In the data rows, the value 128 means zero.
Each row of this table is followed by its label. One hidden rule gives the labels. It looks at one to three of the table's principal directions, none of them among the few with the most spread.
[ 90  47 179 103 154 155  97  39 148 145  90 134 149 111 158 136 126 165 178 142 100 127 164 118 145 123 134 120  81 164 112 158 130 150 185  92 118 123 155  49 112 142 119 133  72 159 151 136 135] D
[182 129  91 127 154  64 100 187 101 141 153 168 134  57 123 101 109 108  69  99 115 164 119 154 118 128  94 120 101  95 135  91 114 122 108  77 152 119 148  80 136 157 138  83 127  97 127  95 140] G
[ 93 126 107 152 131 137 112 106 140 117 127 121 139  70  62 165 128 105 121 120  77 181 124 134 141 119 144 141  84 151 164 125 154 142 178  68 149 144 120  49 183 151 117 139 137  57  99  88 117] G
[147 121 112 104 153 105 156 160 101 135 166 141 141 132 156 111 117 154  93 138 121 133 131 115 116 125 121 120 138 116  91 131  84 143 102 112 145 126 164 138 131 140 133 108 115 159 140 144 105] A
[125 103 101  83 139 107 170 139 120 167 173 171 168  99 136 110 129 125 107 141 127 137 109 104 121 119 142 106 133 133  85 152  95 154 157 107 140 151 150 127 135 149 102  96 114 179 114 143 110] D
[147 119 129 142 141 109 121 114 165 117 139 128 126 115 118 100 115 105 135 124 130 166 137 144 109 135 134 134 117 146 129 119 123 118 158 176 156 100  91 131 119 109 124 128 154 118  89 124 130] I
[130 100 118  90 125 128 148 146 124 134 152 134 135 126 164 113 129 153 141 170 123 125 111 115 126 118 145 129 132 124 112 149 106 145 130 103 120 161 179 155 110 136 117 116  68 181 144 129 124] G
[157  86 143 109 107 126 112  97 140 132 127 113 133 105 178  92 139 124 155 167 147 110 151 134 129 117 112 105  92 115 152 138 129 119 126 119  72 139 146 139  56 116 124 135  60 183 167 132 178] A
[120 120 114 132 121 117 146 105 125 110 148 121 151  90 107 130 137  92 133 130 117 167 123 117 117 123 153 126 127 129 154 155 128 128 156 116 117 147 115 128 128 122 103 122 111 130 118 100 124] A
[ 83 105 151 119 154 171 150  92 157 140 112 137 143 164 142 147 138 177 179 131 108 110 123  89 107 133 150 199 129 166  91 159 120 167 145 139 117 146 145 132 164  93 110 119 126 157 118 155  70] G
[136 119 107 120 159  96 123 163 122 180 138 195 184  96 136  98 104 137  78 117 119 124 118 145 150 139  74 119 100  96 116  89 134 107  91  94 121 126 133  86 140 140 116  91 122 136 148 123 164] G
[136  90 122 127 163 108 125 143  91 131 141 154 141  76 143 142 123 109 116 120 104 156 103 122 114 115 154  93 129 107 124 159 123 140 149  40 119 161 162 122 105 151 113  99  63 128 153  96 118] G
[110 121 154 136 108 163  99  86 144 131 101 105 115 151 141 145 136 138 151 135 128  88 150 124 136 129 116 146 113 146 135 122 144 128 120 122 109 116 129 105 131 111 146 146 143 105 154 149 138] I
[113 161 112 116  80 124 127 164 125 125 117 133 130  89 120 132 139 119 103 135 136 121 127 149 163 146 102  96  95 102 171 128 149  97 141  68 103 147 150 119 109 148 126 135  83 148 130  95 172] A
[ 93 154 114 154 137 135 125 124 107 114 111 133 134 120  68 170 129 112 104  93 100 144 135 128 143 140 128 168 127 133 149 116 151 128 103 111 148 116 111  67 201 136 141 116 188  53 117  98 105] B
[126 162 115 136 108 143 134 142 137 115 121 121 108 130 108 134 145 128 142 124 127 123 114 123 118 129 124 173 126 133 151 126 140 137 123 135 121 141 130 144 154 115 129 128 145 119 108 120 115] G
[130 154 144 142 125 107 108 149 116 125 110 147 141 103 116 122 115 114  99  95 146 139 121 155 145 138 104  88 137 105 150 105 159  77 125 120 129 121 105 113 112 139 143 129 131 120 129 107 164] G
[ 98 147 210 120  62 163  84  75 168 105  67  63 109 182 139 141 129 196 208 134 159  85 161 124 173 124 118 177 114 163 167 112 160  89 129 212  96 120 134 117 107  94 156 173 108 168 115 146 150] A
[ 87 157 168 134  91 173 112  85 167 128  73 102 121 183 132 142 144 159 166 120 150  74 156 123 147 153 103 169 122 150 137 121 155 111 119 181  99 106 104 120 135  90 141 157 161 136 129 155 139] A
[138 111 112 133 144 134 141 142 117 152 146 120 131 134 131 137 131 134 109 129 119 104 130 120 116 113 139 130 118 124  92 122 117 163 112 100 128 135 133 123 152 137 126 126 154 104 135 152 102] A
[ 83 179 133 156  93 170 121 138 129 114  88 112 113 143  90 176 141 139 127 111 118  96 128 134 155 145 110 161 109 132 167 113 168 112 119  87 116 137 130 110 180 120 140 150 157  79 125 114 130] G
[144 106 102 109 156 109 166 130 148 140 177 147 148 127 144  93 119 120 128 162 122 166 110 111 106 117 148 111 142 135  96 152  92 150 149 167 139 132 122 177  93 125  98 118  99 181 108 144 117] G
[164 134 108 130 144  91 132 161 110 122 151 140 119 119 143 105 117  95  90 122 139 148 125 142 110 139 124  85 149 103 115 129 104 117 120 129 147 105 116 159  92 136 131 114 130 127 134 122 139] G
[129  76 168 130 138 144 108  74 115 142 112 120 141 100 139 136 130 132 138 127 124 119 155 132 144  96 132  63 103 131 127 137 149 130 158  90 108 135 129  79 103 162 132 153  97 134 156 142 149] B
[137 144 139 108 121  92 121 163 120 132 120 147 144 111 133 101 109 137 122 126 156 145 104 145 154 132 111  95 135 106 144 113 137  86 133 146 125 140 129 145  83 140 127 124  84 180 119 108 171] D
[ 98 109 142 129  97 162 110  77 128 147  99 113 135 137 144 155 148 107 128 139 135  71 164 126 156 136 116  98 107 124 136 141 150 124 114  92  79 116 121  93 105 128 135 142 127 112 180 142 162] B
[132 126 123 132 118 147 106  98 170 111 119  89  84 166 114 141 137 148 179 147 113 130 148 117 119 127 137 222 103 168 141 120 111 165 117 194 136 111 133 116 159  95 136 138 155  98 100 135  91] D
[106  89 146 135 141 176 110  66 172 153 102 123 123 169 139 137 137 147 168 139 116  86 156 121 122 131 127 173 106 164 100 124 137 160 125 155 121 105 113  95 156 104 129 138 171 102 139 167 115] A
[100 164 181 130  61 166 124 107 132 142  88  99 133 162 131 141 144 145 131 111 179  51 152 136 169 127 106  76 139 126 134 114 174  82 131 149  95 123 100 130 113 133 148 177 156 152 136 167 170] I
[130  94  89  91  93 125 153 112 126 144 162 134 149 112 142  95 148  78 108 175 150 113 137 142 134 131 139  69 141 111 119 142 123 129 131 119 121 134 116 130 110 151 112 130 131 145 162 129 173] B
[101 149 171 145 108 164 106  72 154 116  83 129 122 160 106 146 141 144 183 101 135 107 139 115 137 129 116 197 139 158 161 122 165 110 111 201 108 117 105 108 160  91 141 132 163 121 113 134 120] A
[125 104 168 141 126 158  96  62 150 124  85  96 111 146 126 133 140 147 180 117 126 107 167 128 130 115 129 158 106 154 133 125 153 145 133 174 113 104 107  87 133 124 138 148 150 116 124 145 127] B
[116 189 123 131 140 111 139 177 100 137 127 144 141 162  96 140 111 155  83  86 140 125 106 124 139 137 109 145 177 120 103  88 127 111  80 167 166 117 112 118 183 137 152 121 198 104 111 140 102] A
[124 107 127 118 137 125 148 128 121 131 141 137 140 125 147 120 123 116 141 152 132 133 102 117 119 124 149 110 140 126 122 151 119 130 148 107 119 153 136 174  98 119 109 121  92 158 141 126 137] B
[153 131 113 132 145 127 131 157 119 135 141 118 109 153 139 122 126 143 112 126 126 111 129 129 108 122 128 144 140 122  93 110 112 154  93 137 146 116 133 138 147 133 143 125 165 106 133 151 103] I
[144  94 134 139 144 149 103 105 143 139 128 113 103 147 142 128 125 138 131 132 112 106 156 139 114 118 130 132 113 147  95 111 122 157 126 124 154  96 127  95 151 138 146 140 171  79 139 160 115] I
[139  95 121 117 138 136 137 116 135 124 134 135 110 156 156 109 131 117 157 156 129 119 126 126 111 130 151 139 152 131 110 150 115 147 119 158 131 117 131 170 107 120 119 113 120 144 142 133 129] B
[110 178 142 125 128 155 144 154 130 121 111 120 103 200 120 148 131 192 147 114 135 102 113 106 126 131 125 193 167 145 105 116 121 141  93 190 144 131 142 158 176 112 146 137 164 139 104 157  75] A
[167 142 124 113 110  82 163 159 126 123 159 135 150  89 144  72 125  98 112 135 172 157 113 139 120 124 125  54 138  98 141 142 121  89 163 154 111 142 106 201  48 131 104 131  80 216 103 120 171] A
[119 142 125 132 123 141 157 139 125 124 139 140 126 132 122 134 131 123 118 131 128 123 123 123 126 130 130 113 133 132 127 141 126 124 142 111 134 133 131 158 136 127 123 132 132 138 117 135 121] A
[143 110 142 130 128 135 114 127 119 144 125 135 120 127 152 134 131 132 131 120 130  96 131 126 122 118 124 117 122 123 118 129 127 134 125  96 114 132 147 127 121 130 131 121 118 125 149 143 126] G
[ 83 137 115 131 127 186 164  82 164 127 128  86 106 221 131 170 151 156 182 159 101  97 136  67 108 134 161 219 143 175  94 173  91 200 118 190 114 119 128 174 158  82 102 138 153 128 115 174  55] A
[188 132 130  88 157  63  83 192 113 160 105 156 122 146 182  52 105 159 103 106 184 110 115 167 118 150  80 119 166  83  76  68 115 110  64 196 149  94 121 124  82 145 162  98 148 164 155 140 170] D
[138  94 160 108 165 100 152 114 107 140 146 162 183 106 151 107 116 155 138 109 135 152 118 104 117 109 139 114 150 121 107 148 112 118 136 144 112 156 141 133 112 123 107 103  77 204 129 131 107] B
[136 149 153 132  92 125  74 121 135 129  83 117 106 137 128 124 128 128 133 109 156  97 150 158 160 139  92 121 119 119 156  93 159  91 106 160 117  98 111  94 107 133 157 141 145 110 138 124 177] B
[111 117 131 139 129 156 143  77 149  92 133  89 106 142 102 151 139 129 161 145 104 159 154 114 117 122 159 154 113 168 141 153 111 156 167 150 147 122 121 123 156 116 121 159 139 110 100 128  89] D
[126 117 118 113 148 122  98 141 142 150 105 156 122 134 155 111 117 142 112 135 122 114 139 152 140 161  88 125 103 119 110 110 120 128 118 107 140  97 141  95 116 137 135 116 122 124 153 128 158] A
[150 146  95 132 130 105 133 165 113 109 140 122 104 122 136 117 128  94 100 136 132 147 123 143 115 146 126 100 137 103 134 136 109 127 123 113 137 114 125 165  93 135 127 124 118 120 136 108 142] B
[138  88 130 132 128 126 117  98 107 127 123 122 131 101 141 123 135  92 123 131 126 118 153 141 128 125 132  88 112 114 137 141 137 128 133  83 113 118 122 106 106 144 125 124 120 111 165 117 159] D
[113 111 111  97 134 137 182 138 145 135 161 141 145 133 138 118 135 148 151 165 123 136 102  99 110 125 158 157 128 146 105 161  99 158 156 127 127 168 158 177 138 110  97 116  98 188 104 138  93] B
[115 165 150 140 124 107  99 172  90 142  93 133 135 130 129 151 103 123  72 104 162 104 118 154 175 150  91  51 130  91 139  92 150  68 106  77 120 124 118 121  87 141 159 147 123 108 165 120 182] D
[146 153  81 126 128 110 166 186 123 129 174 144 121 109  97 123 124 111  93 144 123 158  99 130 125 117 136 118 124 124 130 121 111 138 136 117 156 148 136 163 147 143 120 124 136 125  88 121 113] B
[147 140 134 176 134 149  87 111 124 103 100 112  77 133  87 161 141 113 140  78 114 124 144 146 103 124 129 177 127 143 149 100 147 142 118 130 156 108 106  82 205 121 154 138 212  20 119 119  90] A
[115 139 168 135  99 133  93  92 144 130  83 121 128 137 132 124 127 114 145 112 160 104 145 145 154 143 106 100 127 129 151 118 161  85 140 162 109 102  90 116  87 119 139 146 136 134 136 130 181] A
[138  88 131 118 124 130 125 110 111 114 133 122 128  76 130 128 143 119 148 135 110 148 132 128 121 100 156 113 114 124 147 156 141 145 154  79 113 158 158 101 121 159 121 121  77 139 137 100 127] G
[151 128  97  89 141  88 105 181  98 154 128 148 120 130 150 112 122 138  96 124 139 115 114 135 129 140 113 139 148 100  92 105 105 146  74 125 144 119 157 101 124 155 150  89 135 124 155 122 130] B
Here are more rows. What is the label of each one?
[ 96 129 167 105  98 151 159  99 134 138 117 117 167 147 150 119 137 166 147 142 154  96 138 114 154 124 123  90 136 128 124 147 140 104 150 144  91 149 127 149 103 127 110 158  89 213 136 155 152] -> A
[112  67 116  88 150 126 192 103 145 136 178 138 183  91 152  93 130 140 144 178 107 167 122 101 106 114 168 110 111 145  95 181  96 160 194 100 126 166 151 150 113 132  78 119  64 216 113 134 112] -> G
[100 151 102 132 164 121 145 157 110 124 128 145 130 152 110 159 116 138 106 122 106 142 110 108 125 157 125 186 133 131 118 127  99 145  94 109 148 127 143 131 172 104 130 101 151  97 129 114  86] -> D
[143 140 110 155 115 119 111 133  94 103 131 120 103 100 103 156 138  72 110 107 117 141 127 135 123 121 141 112 139 111 164 137 140 124 117  90 127 125 123 118 132 144 137 118 137  65 141  93 128] -> A
[109 148 125 133 103 156 143 151 147 142 128 118 124 143 124 139 133 137 121 144 137  97 115 132 140 128 128 111 117 132 122 121 143 125 144 105 122 146 128 155 132 127 126 156 136 128 118 149 136] -> G
[125 119 155 123 104 140 111 114 148 139 112 119 142 114 136 116 131 148 144 134 141 110 136 141 149 115 115 109 105 127 142 114 159 107 141 128 101 142 128 109 110 134 131 151 103 154 131 135 160] -> I
[178 129 112 156 133  93 103 148 149 111 145 115 122  86 103  99 113 117 114 113 116 170 148 164 118 123 109 155  81 120 159  83 132 114 121 147 147 109 110  96 147 122 133 127 150  87  92 102 134] -> G
[109 152 144 113 113 136 145 127 129 124 115 132 127 153 115 127 128 145 146 129 151 122 116 120 144 129 129 135 151 141 132 128 136 114 131 177 134 133 121 151 131 125 133 136 138 163 106 136 131] -> D
[157 190 125 128 143  69 145 223 109 136 149 179 152 131 120 104  91 155  86  89 155 149  83 135 135 141  92 141 158  98 128  84 112  73  91 166 151 138 133 176 139 109 130  96 130 162  91 118 122] -> A
[140 121 132 128 123 119 112 126 167 127 131 131 139  97 124  95 121 138 136 130 124 153 135 153 127 126 115 134  97 135 141 107 143 112 155 144 136 125 119 102 130 128 124 137 120 138 100 119 147] -> I
[129 129  99 146 132 129 128 123 124 134 132 139 128 116  83 141 136  92 118 116 115 139 124 135 131 120 138 142 131 126 139 117 148 141 111 142 136 125  99  99 168 142 123 119 174  74 116 111 122] -> D
[148 184  80 134 123 113 134 198 107 133 135 148 104 150 108 124 130 118  89 112 133 112 106 138 125 142 102 162 155 102 126  96 126 132  60 146 146 114 126 147 164 136 143 102 183  91 124 122 123] -> A
[167 185 113 114 143  42 122 232  97 169 154 187 174  97 113  92  86 138  49  82 170 151  76 148 150 130  78  95 155  82 118  58 124  69  85 152 150 140 118 128 123 143 142  97 142 150 106 121 153] -> A
[172 103  90 150 155 127  66 108 170 138 129 124  81 131 108 121 134 112 146 117  94 138 146 142  87 122 122 229 101 155 116  85 119 187  92 176 163  84 113  55 192 116 148 105 215  18 114 133  90] -> I
[156 157  98 135 147  91 145 194 104 122 159 150 123 120 115 120 113 111  89 112 132 157  95 135 113 131 133 121 160 106 120 115 111 119 109 130 158 133 127 165 136 133 130 106 142 115 110 112 112] -> A
[140 145 115 132 154 107 135 178 113 145 147 179 142 102 107 138 112 144 108 108 111 149  91 118 133 114 115 155 121 121 136 110 127 124 109 106 133 157 159 125 160 131 126  95 112 128 105 114 102] -> A
[153 125 140 114  62 134  89 111 148 116 103  99  91 131 158  86 141  96 143 157 174  87 159 174 146 140 103  83 119 116 161 110 156  90 127 152 115  94 110 136  67 136 154 154 133 135 156 128 218] -> G
[128 132 140 105 123 130 136 144 142 134 127 130 128 130 138 114 127 167 129 137 143 124 132 134 136 130 117 120 115 134 115 120 121 123 144 136 136 136 146 128 125 134 137 143 115 170 111 142 127] -> B
[149 139 112 151 116 126 115 132 132 127 135 104 111 127 128 130 136  93 107 125 136 117 139 140 115 129 124 107 125 114 132 118 130 128 115 125 118 112 101 135 111 123 135 142 155  88 140 135 138] -> I
[124 128 129 120 160 119 147 136 125 149 126 158 147 143 124 121 124 145 129 102 132 128 115 114 115 133 132 153 151 131  90 130 120 143 120 166 140 125 116 130 152 125 117 103 155 146 109 140  98] -> B
[102 126 114 113 116 136 170 118 144 120 149 108 151 118 120 128 139 132 126 157 125 146 135 115 128 134 145 120 110 138 127 152 113 137 162 116 120 151 129 140 129 121 107 149 109 163 112 128 117] -> D
[172 165 158 165 128  95  76 143 103  84 102 111  85 121 102 133 109 114 126  83 142 164 134 157 140 116 114 115 145 113 180  95 152  82 102 178 145  98 106 121 102 138 169 138 135  89 112  95 146] -> B
[143 145 118 161 141 114 104 138  99 142 119 148 135 105  92 153 131 101 111  75 117 129 111 126 124 113 121 149 140 108 145 108 155 130  90 120 114 134 108  92 163 136 129 102 161  66 132 109 114] -> G
[117 120 121 132  95 159 113 104 144 122 111 112  95 144 122 140 145 102 140 141 128 100 153 148 140 138 134 119 121 136 137 132 145 134 136 127 134 104 116 113 135 140 134 144 156  89 136 126 148] -> A
[164 182 111 139 123  88  94 194 110 128 125 145 109 120 105 122 112 131  87  88 140 128 117 151 135 139  83 166 127 106 149  66 131 100  69 141 151 110 132 104 161 127 164 103 176  81 115 111 132] -> A
[119 151 173 119 124 114 159 137 127 123 134 121 163 133 134 110 105 168 137 126 155 146 110 115 144 115 128  90 142 134 129 130 127  87 166 162 126 150 122 179  91 120 118 152  87 214  95 145 139] -> G
[105  93 112 108 108 137 139  80 135 121 129 107 141 113 134 125 149  96 138 161 125 132 154 127 132 140 148 106 113 131 134 164 122 143 155 109 111 127 119 110 108 134 107 137 109 139 150 114 149] -> B
[102 141 103 116  68 159 164 128 112 103 137  72 123 132 124 146 158 114 129 186 133 109 132 123 154 120 148  92 123 110 165 157 140 133 124  85  83 168 144 165 103 145 117 170  82 149 158 114 157] -> B
